(in the rows, 128 means zero)
Rotation paths and how fast each direction turns (degrees each step):
Each turn is a multiple of 5 degrees from 10 to 175, or 0.
Each row of a path follows its step; steps can be skipped.
Path 1:
step 0: [138 128 131 128 129 124 135 119 124 125 128 130 138 126 133 128 133 133
 131 121 139 119 125 137 125 134 133 140 124 128 125 139 132 138 121 120
 127 131 122]
step 1: [126 118 133 130 122 122 121 124 124 133 139 126 133 121 128 133 142 124
 126 134 130 129 128 130 137 126 125 129 126 125 136 125 135 113 132 119
 131 130 121]
step 2: [124 131 126 133 144 126 128 133 131 137 127 129 122 122 139 122 125 128
 124 132 118 127 134 131 129 132 113 135 129 134 134 127 134 132 126 125
 139 121 126]
step 3: [139 131 123 124 128 127 125 130 122 129 142 124 137 124 130 130 115 131
 131 121 128 130 116 116 128 128 123 119 131 125 131 136 125 127 123 133
 137 125 129]
step 4: [124 123 131 124 123 125 128 130 125 125 125 137 113 129 118 135 133 123
 135 113 125 132 128 130 123 133 119 127 118 121 126 132 128 125 127 137
 133 126 132]
step 5: [122 137 137 127 129 128 132 121 133 117 127 135 136 119 121 130 128 128
 123 126 119 113 132 123 139 136 131 129 128 128 126 133 130 139 129 128
 125 130 133]
step 6: [128 121 120 130 126 139 131 127 123 122 128 130 124 126 130 134 122 133
 128 127 135 131 122 133 141 131 141 134 120 127 135 129 137 125 126 122
 130 132 112]
step 7: [118 123 128 135 130 114 127 137 122 130 138 138 125 128 135 122 130 124
 122 128 129 125 125 134 131 131 128 127 125 133 132 124 127 120 121 115
 123 123 137]
step 8: [132 129 128 119 130 125 128 131 141 140 133 120 124 120 135 124 130 129
 122 115 131 123 122 125 127 125 122 126 132 136 136 136 124 139 133 126
 127 125 119]
step 9: [124 121 129 124 132 128 136 124 121 129 134 123 133 129 123 141 125 128
 143 118 130 123 125 129 129 116 114 124 128 129 127 119 129 125 122 132
 133 128 126]
step 10: [141 133 137 134 133 127 137 124 129 122 127 138 129 119 126 126 135 128
 122 124 116 132 129 132 124 134 121 119 115 124 125 121 128 129 131 129
 133 134 128]
Speeds:
[130 133 128 128 127 127 130 128 126 132 131 125 127 130 124 130 124 130
 131 128 131 127 129 129 129 128 130 128 127 124 129 129 128 127 130 125
 128 127 126]  130
[126 134 132 127 133 130 129 127 128 129 129 127 128 125 128 122 127 129
 125 128 128 126 128 128 128 128 129 130 129 128 129 131 127 132 128 130
 128 130 128]  130
[127 130 125 124 127 128 127 131 127 132 128 128 129 126 130 126 126 128
 129 124 128 128 131 125 125 128 128 127 128 133 131 127 125 124 126 129
 129 126 129]  70
[130 124 130 128 128 132 132 132 130 128 126 124 130 130 127 127 126 124
 128 130 128 129 129 128 126 129 129 130 130 127 129 129 127 126 130 128
 126 130 132]  0
